In the rows, zero is written as 128.
A single turn carries every row of the set below to another of its rows. Some are shown first; where does it send the rows asked next?
Q_425: [ 94 106 113 133 118 125 150 118 136 150 108 127 144 143 104 121 104 110
 130 131 125 152 120 174 132 106 142 158  99 142 123 173 123 138 165 120
 136 138 146 146 136 141 115 152 137 127 116 128 121  88 100 106 154 132
 140 149 122  85 133]
Q_867: [129 149 131 115 104 146 157 140 112 128 152 132 154 102 117 123 177 136
 103 127 168 139  83 120  94 126 124 103  98 114 141 126 168 124 140 123
 124 146 140 123 129 130 122  99  76 123 105 118 123 139 179 113 127 107
 129 119 155 131 133]
Q_145: [135 147 126 135  66 137 117 138  81 158 121 155 127 135 112  95  98 132
 108 104 151 139 100 148  95 163 145 129 126 151 123 137 134 162 146 133
  84 165 126 102 126 124 104 113 150 144 111 146 107 105 100 141 136  93
 109 117 137 121 105]
Q_259: [137 157 105 137 111 111  96 140 116  90 129 125 118 144 124 129 103 158
 132 114 167 136 165 140 109 124 142 157 133 154 111 131 136 152  89 141
 123 134 141 112 145  84 124  70 142 139 134 134 135 111 109 110 132 156
 124 134 108 134 114]
Q_488: [126 131 116 114 133 133 137 139 131 108 139 144 148 101 131 138 169 140
 109 140 135 113  90 119  67 146 122 137 101 137 136 128 163 135 128 129
 150 127 146 102 153 115 125 103  89 116  96 106 107 118 176 128 106  96
 117 144 149 135 155]
Q_322: [128 117  92 155 144 125 170 155 115 136 105 118 137 120 136 132 127 110
 113 141 126 129 122 163 136 129 147 171 104 154 125 156  95 127 134 114
 151 132 119 128 127 146  88 137 154  99 130 132 127  92 112 116 161 109
 138 137 106 107 131]
Q_508: [132 149 151 121  82 133  86 143 135 131 157 124 121 122 116 135 170 141
 102 131 137 162 100 145 116 170 123 152 146 149 114 145 156 110 145 138
 118 131 122 127  85  86 124 107 119 128 116 155 105  82 117 145 142 111
 156 102 140 106 112]
Q_689: [142 135 107 173  98  91  73 153 122 122 141 118 127 139 129 129 111 147
 118 126 132 146 166 128 131 117 125 161 132 129 116 140 110 161  93 135
 130 151 152 116 147  99 109 112 117 132 130 142  93  95 115 117 148 163
 143 121 120 124 127]
Q_195: [143 143 151 112  65 145  96 143 134 133 177 122 114 142 119 121 169 142
 104 151 151 153 119 139 107 151 119 142 146 153 123 138 141 110 136 123
 120 116 112 131 115  89 107 103 120 147 134 146 112 121 105 123 127  96
 161 103 164 101 118]
Q_78: [152 168 149 156 121 112  97 131 110 118 119 131 129 133 115 118 113 163
 126 111 125 132 147 110 116 103 158 130 122 144 133 134 118 140  81 135
 153 143 128 107 125  93 113  69 121 158  92 146 116  96 132 105 126 159
 141 124  87 124 124]
Q_34: [104 134 115 156 136 130 161 157 104 125 112 121 163 133 115 138 117  83
 132 133 110 141  98 163 126 122 125 161  96 138 123 171 102 130 149 156
 152 135 140 105 121 129 126 140 134 136 123 154 113 140  72 102 130 123
 152 122 118 120 114]
Q_698: [168 151 131 138 124 139 153 143 142  95 140 121 133  94 118 114 141 128
 118 134 146 128  97 138  94 149 111 138  97 130 110 124 171 100 139 111
 146 105 138 129 122 110 118  76  77 104  75 130 126 133 172 118 117 102
 136 136 133 124 132]
Q_790: [111 124 126 125  92 145 153 147 137  91 137 125 140  83 100 135 109  90
 105 132 162 130  84 122  97 145 104 128 119 125 139 147 146 118 128 131
 154 121 170 128 112 107 109  90  86 122  99 122 105 135 177 129 121  89
 124 131 128 109 138]
Q_479: [122 106  91 167 158 149 151 136 110 149  92 111 156 127 114 139 123 101
 124 148 130 151 128 175 115 114 136 140 110 117 143 163 111 120 133 141
 148 141 117 128 106 123 116 138 149 142 123 125 120 122 111 123 141 117
 131 142 110  99 157]
Q_460: [149 153 133 149 137  98 100 141 113 111 151 123 128 123 113 108 106 166
 154 123 146 105 160 105 129 133 142 139 104 122 114 137 123 157 101 143
 119 130 151 111 125 117 124  94 128 163 111 134 102  93  96 118 105 148
 139 123 101 138 141]
Q_336: [155 163 146 138  95 118  69 145 123 121 113 110 122 116 100 110  88 149
 135 126 138 118 168 109 129 112 152 138 131 151 134 136 134 136 102 129
 114 149 141 112 130 132 126  90 102 143 117 146 145 106 126 112 143 163
 142 126 119 136 105]
Q_949: [169 108 126 126 104 143 104 120 129 141 142 122 135 118  64 115 122  96
 104 127 114 144 102 122  94 150 132 137 159 163 122 147 125 131 188 123
 121 113 109 138 114 152  86 113 119 147 101 148 142 127 116 101 141  99
 127 129 155 133 121]
Q_758: [155 142 122 156 103 107  75 144 119 107 147  98 130 127 103 122 123 163
 125 144 139 150 134 111 131 111 155 144 122 130 130 143 121 141 105 149
 104 127 161 117 140  99 139  82 113 145 110 120 111 122 128  99 140 177
 132 102 101 136 102]
Q_760: [163 129 110 141 120 131  98 133 128 155 124 132 152  98  80 127 131 121
 102 141 113 138  83 131  78 157 125 141 178 146 132 157 113 120 156 135
 118 120 105 147 119 158  97  96 116 154 107 149 125 129 111 124 141  98
 135 111 154 146 104]
Q_507: [131 163 143 153 101  92 124 134 142 108 149 112 109 130 113 142  99 134
 124 144 135 107 142 117 121 132 146 137 143 142 111 150 139 134  85 142
 113 151 171  95 134 116 132  57 136 173 119 137 114 105 108  91 121 134
 131 129 118 131 107]
Q_245: [111 123  93 130 127 138 177 144 127 152 116 110 117 129 100 133 145 123
 132 145 131 129 119 161 115 122 138 169 116 157 157 174 129 147 153 138
 132 119 105 138 113 142 112 161 145 127 143 156 127 106  93 101 152 123
 134 134 123 105 131]
Q_766: [131 112 117 102 135 135 143 133 128  96 130 134 142  84 134 144 150 135
 123 147 151 112  93 131 114 144 132 113 106 156 143 124 163 113 134 106
 121 135 167 120 114 114 112  83  82 140  88 109 105 117 178 118 133  85
 148 140 116 116 136]
Q_630: [108 106  82 136 145 119 178 116  98 163 103 124 147 152 127 138 114 107
 127 129 113 144  95 150  89 111 135 141 103 146 122 145 125 131 129 126
 156 106 138 137 123 153 117 128 138 125 115 158 129 115  98 113 152 119
 141 136 120 116 123]
Q_130: [105 110  90 147 127 133 157 129 114 161  89 123 133 155 127 120 120 105
 122 143 109 124  80 152 105 117 140 166 123 136 130 170 153 137 161 120
 158 143 125 114 137 134 107 149 134 147 101 138 113 100 136 109 148  93
 132 152 121  89 142]
Q_912: [160 156 132 139 118 141 143 144 126 117 152 147 153  98 126 122 161 142
 128 132 134 117  97 106 112 163 120 138 141 132 137 127 140 132 150  98
 135 126 148 124 140  99 109  74  72 130  92 118 105 141 179  81 112 101
 129 113 110 127 124]
Q_963: [132 132 122 120  60 133  93 131  72 154 127 112 107 155 104 107 110 132
 113 111 131 166  98 139 104 136 134 126 105 144 125 135 127 136 153 132
  84 154 128  90 139 129 102 112 145 143 124 160 116 125 113 133 142  95
 122 108 126 137 106]
Q_327: [133 150 116 122 104 163 177 131 134 119 148 134 139 100 132 100 140 130
 126 157 139 103 103 127  76 136 118 128 122 137 143 151 165 115 156 111
 120 124 146 134 145 118 113 101  87 141  88  95 106 151 169 115 111 103
 141 104 132 126 143]

Q_460 goes to Q_766
Q_336 goes to Q_867
Q_949 goes to Q_963
Where do these go?
Q_689 goes to Q_912
Q_327 goes to Q_425
Q_259 goes to Q_698
Q_34 goes to Q_507
Q_78 goes to Q_488
Q_760 goes to Q_145

A single turn carries every row of the set below to another of its rows. Some are shown first; where does it send the rows asked next?
Q_301: [136 136 125 139 117 135 105 113 160 106 168 151 148 136  99 126 139 154
 122 130 137 131 137 117  99 146 119 148  96 104 129 141 114 125 118 101
  91 120 143 169 124  93 128 131 122 140 132  93 101 168 144 132 102  83
 170 174 131 157 152 116 148 110 135 109 172 129 147 139 130 146  74 108
 132]
Q_454: [121 106 121 113 100  95 134 135 144 119 143 148  97 109 126 130 124 144
 126 145 152 145 123 123 126 134 131 140 122 147 104 114 132 122 117 118
 158 118 106  97 172 106 147 148 108 125 186 146 129 157 137 180 136 128
 146 116 105 131 158 137 110 141 118 124 165 157 134 102 164 119  86  98
 116]
Q_191: [132  94 162 110 130 147 153 106 126 129 179 116 168 106 157 119 131 134
 125 133 127 101 118  93 148 134 147 122 160 181  96 107 101 147 122  98
 133 125 145 167 139  94 117 115 111 102 101 113 109 107 118 166 146 138
 141 121 149 147 142 106 168 149 114 101 136 126 129 130 122 135 162 121
  98]
Q_129: [144 118  84 136 102 122 118 138 142 138 152 153 123 105 121 118 121 126
 160 131 111 157 113 126 145 162 121 123 139 143 152 113 116 121 113 100
 130 135 101 113 124  89 135 159  89 106 142 144 151 132 120 146 125 127
 161 139  89 145 119 139 109 153 196 108 138 133 129 127 138 158  83 122
  87]
Q_771: [103 105 166 101 152 169 123 123 110 137 204 119 185 116 145 111 124 132
 123 136 144  95 127 116 149 126 132 102 157 145 111 125 114 149 132  92
 117 130 153 155 152  95 122 112 124 112 126 108 112  95 129 148 143 124
 128 132 133 131 140 112 152 136 123 108 150 118 116 123 103 122 172 123
 118]
Q_296: [137 145 123 129 105 132 127 106 154 155 148 140 114  96  91  93 110 142
 101 141 108 146 148 116 121 134 155 147 121 129 124 122 104 132 150 105
 123 137 109 173 112 119 128 157 128 152 152 141 117 134 159 115  73 104
 150 165 134 128 150 120 102 132 105  76 164 155 130 135 134 134 124 106
 127]
Q_75: [116 109 120  84 123 110 164 129 116  98 140 149 101 116 104 118 132 153
 129 138 150 144 108 149 114 126 142 135 127 155  98  97 120 127 134 130
 145 110 110 141 162 118 151 146  91 111 167 136 141 169 136 160 148 127
 131 139 107 134 162 156 123 131 120 105 168 158 130 119 153  96  93  93
 126]
Q_360: [128  87 121 100 106 104 153 145 138  98 120 154  97 124 126 126 123 142
 131 128 162 150 126 133 105 129 140 112 125 160 102 112 116 116 122 113
 169 133 120 117 151 127 130 154 120 113 167 139 133 181 123 156 143 138
 137 145 114 124 157 149 125 137 147 105 181 152 131 101 159 108 107 102
 126]
Q_472: [127 116 101 127 124 123 139 147 121 132 147 142 124 112 145 119 134 144
 158 135 122 145 101 155 156 144 131 123 150 128 137 149 126 101 121  97
 137 131  94 128 117  97 117 166  98 119 122 137 156 132 136 148 118 121
 154 135 101 127 112 124 129 146 213 105 146 145 136 142 130 154 108 138
  82]
Q_943: [161 144 131 119 132 152 116 116 127 113 145 149 182 143 119 123 157 118
 152 119 123 130 105 137 160 110 127 122 148 132 149 129 122 125 123  81
 118 145 140 134 128  86 130 131 103 110 110 119 155 139  92 125 183 131
 120 133 138 165 154 155 151 138 160 116 169 101 118 131 157  95 144 151
  98]
Q_980: [151 136 109 136 114 142 122 126 126 107 159 155 175 153 115 129 163 103
 138 134 104 139 104 129 151 105 115 120 153 144 127 138 126 132 136  94
  95 146 150 125 114  84 135 139 125 110 129 126 144 132 112 133 167 111
 123 116 134 188 119 156 140 122 154 105 176 111 155 139 164 103 156 137
  89]
Q_297: [150 127 125 127 127 148  97 129 124 115 179 141 190 134 119 117 134 127
 150 126 120 137 106 120 137 124 111  91 153 145 162 126 136 121 128  81
 101 136 149 124 118  96 131 124 130  83 118 126 142 126 107 119 159 119
 126 136 126 178 127 168 145 136 167  91 157 103 116 141 142 112 130 130
  92]
Q_581: [149 142 153 131 118 117 119 123 146 128 163 143 115 130 100 113 140 125
 107 165 126 147 155 100 132 112 129 129 153 138 111 117 128 163 129 103
  96 145 145 188 113  85 165 159 157 134 125  98 146  89 116 128 144 102
 134 120 171 128 120 129 155 103 126  95 114 130 139 121 111 177 115 114
 131]
Q_548: [118 117 113 105 112 130 144 141 139 105 136 152  71 105 133 127 147 150
 142 121 155 142 115 135 142 123 157 131 113 139 109  91 134 127 125 120
 164 127 104 117 160 102 151 141  91 106 152 139 125 173 120 170 151 139
 134 117 118 139 172 137 141 140 133 111 166 164 112 113 165 100 102 106
 113]
Q_385: [119 109 152 109 141 166 158 114 135 126 169 116 154 107 166 102 139 131
 136 134 140  94 129 122 154 127 136 117 142 143 117 123 106 149 135  76
 149 133 145 161 151 106 120 122 106 110 102 103 115  99 117 152 147 141
 134 121 160 134 168 108 144 155 122 126 155 115 117 109 122 113 178 134
  98]
Q_439: [142 156 161 120 134 106 122 119 147 119 139 134 140  79 109 130 135 160
 104 181 130 141 155 117 123 122 159 136 116 158 116 100 126 153 130 114
 105 157 143 151 135  93 142 138 152 155 140 130 125 133 127 130 131 100
 129 143 143 104 144 162 150 122  68  81 147 163 109 148 146 149 128 118
 112]
Q_501: [ 94 107 149  94 103 148 127 133 138 115 163 156 132 124 126 119 128 130
  89 158 170 105 126 115 146 110 126 122 129 136 113 149 114 141 146 153
 113 164 137 136 172 105 120 131 123 145 168 124 112 121 128 162 145 133
 139 107 140 112 151  92 116 110  93 131 142 134 115  87 127 124 100 138
 119]
Q_478: [ 88 116 130  97  90 155 130 113 148 109 151 157 130 116 122 119 126 126
 116 150 169  91 131 137 153 112 131 133 125 164 118 136 103 130 136 162
 123 160 136 148 166  90 108 163 126 136 138 145 123 112 123 146 134 156
 118 126 132 111 127 104 121 119 108 122 137 143 121  78 159 132 105 156
 130]
Q_176: [127 131 138 125 111 106 104 117 154 135 175 141 105 136  85 118 129 125
 131 173 139 144 161 106 122 112 140 128 145 118 119 100 128 151 119 106
 112 152 148 167 123  62 148 141 141 125 139  98 152  85 106 131 139  97
 138 127 162 129 124 136 161 106 114 108 134 136 159 137 123 186  99 106
 132]
Q_68: [157 160 118 140 107 123 116 120 158  97 159 154 155 144  91 115 147 160
 125 121 128 138 142 130 114 135 122 152 114 128 122 147 112 120 117 112
  93 127 134 145 109  98 142 154 131 154 119  95 115 176 151 130  93  96
 162 159 133 160 149 131 139 117 143  84 155 159 139 132 123 129  81  95
 127]
Q_889: [120 114  79 138 133 137 143 142 121 135 147 134 122 106 123 106 150 132
 144 133 116 149 125 149 158 165 143 133 160 140 141 140 108 119 107 101
 124 159  82 129 112  97 134 151 106 121 125 144 142 139 122 148 116 142
 170 144 124 133 128 132 111 133 196 132 146 143 148 139 121 146  89 113
  81]
Q_370: [101 116 142 104 104 164 145 134 143  94 134 172 118 119 130 108 131 121
 104 138 165 108 115 125 159  87 133 122 107 120 124 135 107 136 146 150
 124 148 133 134 162  98 124 157 114 131 131 119 120 104 128 158 146 145
 132 104 151 130 180 100 132 126 116 133 133 159 127  81 144 124 112 159
 109]
Q_31: [131 143 148 118 137 106 110 114 160 119 144 148 134  75  98 135 115 166
 123 190 143 157 162 102 125 126 159 128 113 145 130 103 123 160 141 106
 126 162 148 142 128  69 120 125 150 133 145 114 118 139 119 128 115  95
 135 145 139 117 133 164 142 115  85  98 149 129 124 165 143 158 122 108
 107]
Q_726: [147 134 109 118 106 149 108 133 112 112 166 161 170 136 144 127 146 121
 122 131 128 109 100 132 133 126 126 117 161 143 148 121 147 110 141  87
 101 154 143 137 106  83 130 129 119  96 116 129 150 127 109 140 190 103
 135 132 149 187 126 146 141 105 160  94 181 110 128 127 149 109 140 147
 101]
Q_643: [123 141 140 119 110 131 115 100 154 151 152 154 141 103  97 103 103 138
 129 155 126 143 147  94 121 138 165 148 110 116 135 133 121 132 157  96
 122 114 125 172 117  97 108 136 126 139 163 142 120 134 157 105  67  96
 144 170 129 135 151 126 116 123 113  97 166 149 143 159 138 147 116 117
 121]
Q_282: [118  99 166 107 137 148 147 118 129 130 206 119 170  94 160 132 127 131
 105 137 135 100 140 124 141 123 148 119 163 161  87 120 130 154 126  91
 128 138 120 143 142  99 102 127 121 105 110 101 118 107 124 177 141 140
 109 130 148 157 151 125 150 142 128 112 140 118 122 108 125 127 163 134
 124]
Q_519: [137 131  99 135 127 149 118 141 139 141 154 158  99 111 125 117 130 117
 158 130 128 158 119 143 183 148 142 134 146 132 144 129 118 132 121 102
 141 140  86 136 124  98 128 158  87 105 112 142 160 139 107 143 134 152
 164 136 122 142 147 146 108 142 207 122 138 137 124 129 136 132 112 132
  94]
Q_589: [110 106 140 116 117 156 145 114 125 106 154 163 115 104 114 109 110 119
  93 155 161 110 127 129 159 108 112 107 106 145 120 148 108 134 148 164
 100 146 139 143 143 108 115 156 129 127 137 143 120 118 128 144 136 150
 133 125 158 123 132  99 129 115  96 131 118 156 106  98 164 128 107 156
 116]
Q_649: [119 162 115 154  97 114 135 105 152 131 179 117 108 123 126 115 167 124
 129 158 114 128 156 113 124 130 105 137 150 141 111 124 137 133 101  74
  96 107 155 140 115  93 156 129 130 131 105 108 129 138 147 118 133  99
 138 155 157 136 118 117 166 125 146  97 161 153 121 151 104 135 123  76
 125]
Q_274: [ 92 146 119 145 105  94 132 117 164 126 191 133 111 127 124 129 153 122
 117 168 129 132 160 119 121 126  99 139 135 112 122 130 147 138  95  81
 102  98 152 146 132  88 131 108 123 122 113 102 115 125 125 118 122  90
 144 154 151 142 133 127 154 112 135 111 157 146 143 146 117 149 104  76
 123]

Q_501 goes to Q_454
Q_68 goes to Q_649
Q_643 goes to Q_301
Where do these go?
Q_360 goes to Q_472
Q_191 goes to Q_589
Q_519 goes to Q_943

